Each row is where one point has got to under a steady rotation. How many steps took it there?
The counts run from 0 to 788.
[ 26.4 -24.8 -37.5  -8.6  22.5  15.6   7.5   9.1 -17.8  36.6  29.6  -7.1
  16.6 -36.2  -0.8  -1.4  15.7 -24.1 -38.2  -3.6 -27.3  -2.5 -33.0  48.2
 -28.1  35.1 -21.2  16.2   4.2  -8.0 -14.6  -4.9] | 340
[-15.8  20.2   4.7   1.5  -5.2  14.4  40.1  31.6  30.4   7.7   3.9   1.0
  48.7 -22.1  55.3   5.0   5.4  34.9  16.4  28.1  28.3  -3.9  19.8  11.9
  -9.1 -25.3 -14.3  48.3 -18.9  -6.5   4.2  -9.8] | 539
[ 19.1  15.2  48.5  -0.3 -18.5 -40.2  16.4  -7.8  -4.0 -52.6  23.4 -12.8
 -20.4 -24.4 -18.1 -12.3 -22.1 -11.2  26.6 -31.3  13.5 -34.2  18.2   2.8
  24.7  -6.3  30.9 -16.8  12.5  23.3 -22.4 -28.9] | 499
[ 29.7  45.3   9.0  42.8  -4.9  29.6 -13.9  -4.6  -2.6   0.1 -26.4  23.4
  21.3  -6.8  35.0  51.8 -14.7  30.4   7.7 -25.0 -16.3  -8.1  -5.9   0.3
  27.7 -17.1   0.3  13.6  38.7 -25.9 -15.6 -10.6] | 710
[ 27.3  -7.9  35.0 -22.6  21.3   8.2  -3.5  43.3   9.0  16.3  17.1 -18.1
  26.4 -22.7  10.1 -28.2  35.2 -21.5  24.3   6.0   7.7  12.6  17.7   2.2
 -56.8  25.2  16.2  33.5  11.8  -6.6 -10.7  10.2] | 643
[-40.1   0.9   8.1  32.0 -25.7   9.2  35.2   2.8  -8.0  -2.4  41.2 -22.2
  18.3  -9.2  27.2  13.4  17.6 -42.1   5.8   2.0  -6.8  28.7   7.9 -36.3
 -28.0   2.9  30.2  12.9 -14.6 -22.1 -22.7  36.2] | 259
[-20.3 -42.6  20.7  12.9   2.1  -2.0  14.2  41.2  28.8  13.2  28.8 -23.5
 -31.7   5.4  -8.5 -47.9   2.9 -31.2   2.0  26.5  -2.0 -14.2   9.4 -25.0
 -39.1  23.4  14.4 -11.8 -18.9 -11.0 -11.3 -23.6] | 760
[-34.7   7.1 -24.0   4.5   6.9  20.0  26.7  -5.2   3.6  36.8   1.6  13.7
 -11.6  19.4   8.7  12.1 -18.6 -29.9 -54.8  26.7  -1.5  17.2 -22.7  41.5
  11.5  13.1  -5.9   7.7 -58.9  25.5  22.4  15.1] | 145
[ 31.6  48.9  -4.7 -40.9  -3.9  14.3 -31.8  42.8  31.0  -6.1 -14.6  26.1
   9.3  14.1  16.2 -15.8  11.0 -19.5  23.1  10.6  25.5  16.2  35.6   5.3
  -3.7 -20.2   2.5  27.7  -7.1  10.1  32.9  30.1] | 321
[ 22.6  30.8   9.4  30.3  -8.6   9.5  -8.5  49.4 -11.1  19.9 -12.3 -14.2
 -31.4  23.3  -5.8  -7.5 -23.9 -33.5  14.4  20.0 -14.2  -6.4 -54.9   5.3
  47.4  -4.8   7.0 -24.5  17.5 -15.3  -3.0  -8.5] | 524
[ 26.3  24.2  -6.1  -8.2 -34.3 -49.1   9.2 -21.3 -27.2  -9.7 -26.5   8.3
  -7.1  13.5 -18.3  26.7  -2.7 -43.2 -25.0  23.6   5.3 -31.8  10.2  15.5
  35.9  -0.4  -0.8 -20.4 -37.3 -23.5  -4.3  10.7] | 81
[-16.8  -7.4  17.8 -11.2 -21.1   8.9  27.3  15.2  -8.9   8.6  27.1  -9.2
  -9.4   3.3 -23.6  21.1  14.7  -2.5 -20.9   3.3 -27.9  16.5  -4.2  32.8
  38.9  16.4  67.3  -5.0  31.3  34.9  19.1  31.7] | 637
[-12.9   2.1  20.5   6.6  16.0  28.9  38.2   0.4  25.0   5.9 -26.8  -4.1
  26.7 -13.3  51.1  54.5  24.4  13.1  20.3  15.6  17.6  -3.2  14.3 -13.3
 -13.6   8.9  -5.6 -10.3 -11.1 -36.1 -18.3 -30.8] | 561
[ 21.1   4.0  19.2  -7.4  13.3  42.1  14.5  12.4   2.9  32.6  39.1  34.2
  19.7  16.9  21.2  40.7 -10.6  18.8 -36.4   2.0 -16.7   6.4 -32.8  26.7
  33.5  10.1   6.0  10.6 -25.6  28.7   6.6 -22.4] | 423
[ -0.8 -20.1 -38.4  21.2  28.2  24.5 -25.6 -11.6 -23.1  16.0  30.1  13.6
  13.1 -47.5   6.7  -2.6  17.5 -30.6 -17.8 -18.8 -22.6  12.7   4.4 -10.1
 -43.7  43.4 -23.0   1.4 -16.8 -26.6 -29.0   4.4] | 771
[ -1.4  10.3 -21.7  30.5 -13.6 -43.0  12.0 -51.9 -30.5  -2.2 -22.9  10.7
 -24.5  -2.2 -34.8  24.4  -1.6 -20.2 -52.4  -8.8 -15.1 -32.9  11.1  12.5
  29.9   4.2  -7.0 -14.3  -6.5   6.8  -3.2  21.7] | 80
[-26.9  17.2   7.1  13.2   1.4  54.4   2.9   3.5 -26.4 -11.5  -0.3 -20.8
  15.9 -26.3  25.2  63.3  16.4 -12.1   1.7  33.7 -28.0  21.8   7.8 -10.1
  29.2  12.0  33.6 -12.5  17.5   2.5   5.2  18.6] | 45
[ 46.2  -2.3 -10.3 -12.2  -0.8 -39.5  25.4 -27.3  -9.8   7.8  23.8  24.1
  29.0 -16.6  -8.5   7.9   1.3   2.4 -39.0 -41.2  -8.7 -34.9   5.0  25.7
 -14.3  29.4 -31.3   9.3  -8.1 -22.2 -20.7 -23.2] | 596
[ -0.9 -10.3 -36.1 -36.8  -7.8   1.8  -2.2   9.3  -5.8  13.0 -26.9 -25.9
   1.4 -26.1  20.8  -1.2  -3.0 -52.0  18.7  36.4  -2.3 -36.1  33.9  16.1
 -22.8   8.9 -49.6  20.1 -11.4 -19.3  -5.3  32.6] | 256
[-36.4  -7.5 -15.9  33.9  -4.8  13.2  15.0  -4.7 -28.4   8.8  17.1  -1.3
   8.8 -46.8  14.1  -2.6  25.7  14.2   1.4 -23.5  -2.6  50.0  13.6  23.3
  21.2  19.3  27.1  23.1  47.6  18.4  14.0  31.4] | 345
[ -5.7  29.4  19.9   2.2  20.4  54.6 -22.1   2.5  11.0 -11.5  25.2  -6.4
 -15.1 -19.8  10.9  23.8 -19.8  -4.1   5.4 -29.0  -8.1  30.0  -1.0  -1.2
  -9.4  -0.2  22.4  19.6  59.1  33.4  12.4  39.3] | 323
[ 31.0  48.8  -6.9  -4.5 -14.5  -3.7  -4.2  27.9  14.5  -5.8  13.4  23.5
  49.3   9.1  40.5   1.5  -7.0  12.5   5.4   6.3   4.8 -21.7  18.8 -16.4
 -19.5 -31.1 -14.4  47.0 -14.9 -26.2   2.7  18.3] | 108
[-15.9  43.6 -44.5  27.9   9.5  28.6 -16.9   6.9   1.0   6.2  32.1  26.9
  13.8 -26.9   7.3 -22.8  13.0  38.5 -17.8   0.1 -25.1  20.8   9.4   3.6
  -4.8  -4.9 -32.3  40.7  39.4  13.7  24.7  22.1] | 623
[-11.0  40.5  41.9  41.4  -0.5  -5.7  20.4  21.6  10.2  -6.8  -6.7  -3.1
  11.8   4.5  37.0  36.5   5.7 -22.2   1.5  38.6  28.7  17.7 -36.0   2.6
  -6.2 -48.2  31.5  12.2 -22.7  17.7 -11.1  -1.6] | 433
[ 41.2  25.7  40.3  -6.4  23.8  17.5 -28.2  -0.3  -9.4  10.7  -4.9  13.2
   0.4  10.4  -4.8  31.2 -47.6 -22.8 -27.4 -16.2 -14.6 -20.2 -35.9  45.1
  18.3  11.7  21.4  -6.0 -16.6  12.6  -7.0   5.0] | 210
[ 31.3 -16.1  18.7  -9.6   0.5 -22.9  21.5  56.3  -0.4  31.4  30.0   3.0
  13.7  -7.0  -6.0 -27.6 -12.4  32.5  16.0   1.9   8.0 -22.1 -21.9  -4.7
 -14.9  33.7  -8.4  13.3  45.3 -31.6  -6.5   5.2] | 526
[ 41.1  -2.9  53.8 -35.4   3.5  -3.9  35.7  13.1  31.2  -3.5  17.2   6.4
   1.5  41.7  11.0   9.1  13.0  15.7 -24.1   6.2  33.6  26.6  16.3  18.8
  18.2  16.1  32.3  -2.7   8.1   8.9  27.4  -2.4] | 530
[-16.4  40.9   7.5  50.6  19.4   9.4   9.1   8.9   1.1  23.1 -22.5   3.4
  11.4 -25.4  36.6  45.6  13.0  11.2  -8.2  14.8  -3.2 -10.1 -25.6  27.5
 -26.7 -43.9   7.3  34.4  19.3  20.3 -22.3  23.2] | 432
[-17.8  11.3 -49.2 -32.2   9.0  40.8 -11.2  -8.7   2.2  20.0 -27.7  -4.9
   3.2 -20.4   0.5  38.2 -19.4 -47.0  -9.0   5.3 -24.0 -13.9   6.1  32.4
  21.3  20.8 -14.2 -23.7 -15.8 -29.8  13.3   7.8] | 662
[  8.6  71.0  -5.9 -15.4   4.3   9.8   4.0  20.0  23.9 -26.1 -10.1 -21.0
 -10.5  -5.4  23.7 -23.2  20.8 -12.2  23.4  33.4  14.3   8.0  41.8  -3.7
  -0.4  -5.7 -51.3  24.0  35.7  13.8  23.8  21.6] | 730
[ 51.1 -15.4 -16.3 -19.5  20.0   7.5 -32.3  -4.6 -10.7  11.3  15.7  29.6
  23.2  -9.4  -8.2  34.3 -17.8 -32.6 -20.1 -46.1 -13.8 -15.9 -10.6  -4.6
  -8.3  32.9   2.4 -20.2 -11.9 -56.6 -21.4   5.4] | 83
[-14.7 -34.4  18.4   4.3 -10.4 -49.2  26.5   7.6 -19.7  11.4  29.4  34.4
 -18.2  17.5 -15.2 -16.0  23.0  -3.8   4.5  -6.8  33.3   8.0  14.6 -54.1
 -11.5  46.4   9.8   1.3  -3.3  -0.2  -7.5  28.5] | 377
[  7.9  27.3  14.6  45.9  -5.7 -41.0  21.5   8.8   5.4  12.2   9.0   8.9
 -27.0  -8.9 -18.7  -5.4   5.1 -26.3  13.1 -15.1 -16.2 -39.7 -28.3  -0.8
   1.0 -20.9   3.5  10.2  -6.9  43.1 -43.7 -41.4] | 607
[-13.8 -51.4  10.3  55.1   9.3  -4.7 -14.6  25.1 -30.9  36.9   9.2   9.1
 -14.2 -27.3  -0.4 -24.9 -31.0  -2.1 -35.3  26.7   5.4  -7.0 -16.3  -1.1
 -36.2  30.3   5.8   6.7  12.7 -17.2 -14.4  20.8] | 654
[-12.7 -45.6  14.5  -0.2  14.5  11.9  27.7  -1.9  -0.5  41.4  16.5  15.4
   9.4  -4.4  -3.9  28.4  -0.7  42.2   9.5 -18.6 -17.6 -18.0   0.1 -37.9
 -16.3  58.6  -7.3  -6.5  15.5 -30.9 -14.5   7.2] | 270
[ 23.2   8.3   4.8 -49.1 -11.4  24.5  16.0 -15.7  31.2 -34.2  45.2   1.4
  -3.4   7.0  -2.2  38.0 -41.1  20.9 -48.1 -26.5 -11.2 -26.6  20.3   6.5
  15.6   3.5   4.6  -7.3  15.5   9.5  14.6   3.3] | 509
[  4.3 -25.3  27.4  15.8  11.4 -28.0  18.9  32.4   0.7  12.4  -6.7 -15.1
 -24.2 -30.6 -10.5 -30.3  14.9 -46.9  23.1  26.4  28.6 -14.9  -3.7  15.4
 -24.5  16.0  -2.6  -4.8 -13.0  18.5 -46.4 -23.6] | 351
[-21.6 -28.8  14.2  -1.6 -31.3 -12.1   7.7  20.5  -7.4   7.2 -41.1  13.3
 -18.4  18.3  14.1  15.7   4.6  -3.2  15.1  36.5  54.6  19.2  36.4 -13.5
  48.2   4.2  21.8 -11.2   2.7  -8.0  16.9  28.4] | 55
[ 40.8  -7.0   7.8  -5.0  18.2   1.7   1.5  14.4  24.5  19.4  37.6  17.8
  10.3  -3.4   0.5 -14.0 -21.0 -15.2 -39.5 -58.2   4.6   7.0 -28.4  51.2
 -31.1  15.8   7.3  24.2   5.2   4.2  -2.5 -13.0] | 318
[ -8.6 -35.0 -34.3  -4.5 -18.6  -7.6  -1.1  12.9  14.1  17.3  34.1  33.2
 -12.7   2.6 -19.2 -10.8  -5.6  34.8 -16.0 -37.0   1.3  -0.2  19.3 -48.0
  -8.4  27.6 -14.5 -25.1  19.0 -40.2  11.2   1.4] | 483
[-28.5  43.5  12.5  13.9  13.0  48.5   2.1  12.9  -4.3 -21.2  17.6 -19.2
  11.5 -31.0  31.5  35.5 -28.4   9.7  15.2  26.1 -20.1  -0.6 -24.6  -0.3
  37.2  -3.1  15.9  -4.0  38.6   7.7  10.7  20.2] | 732
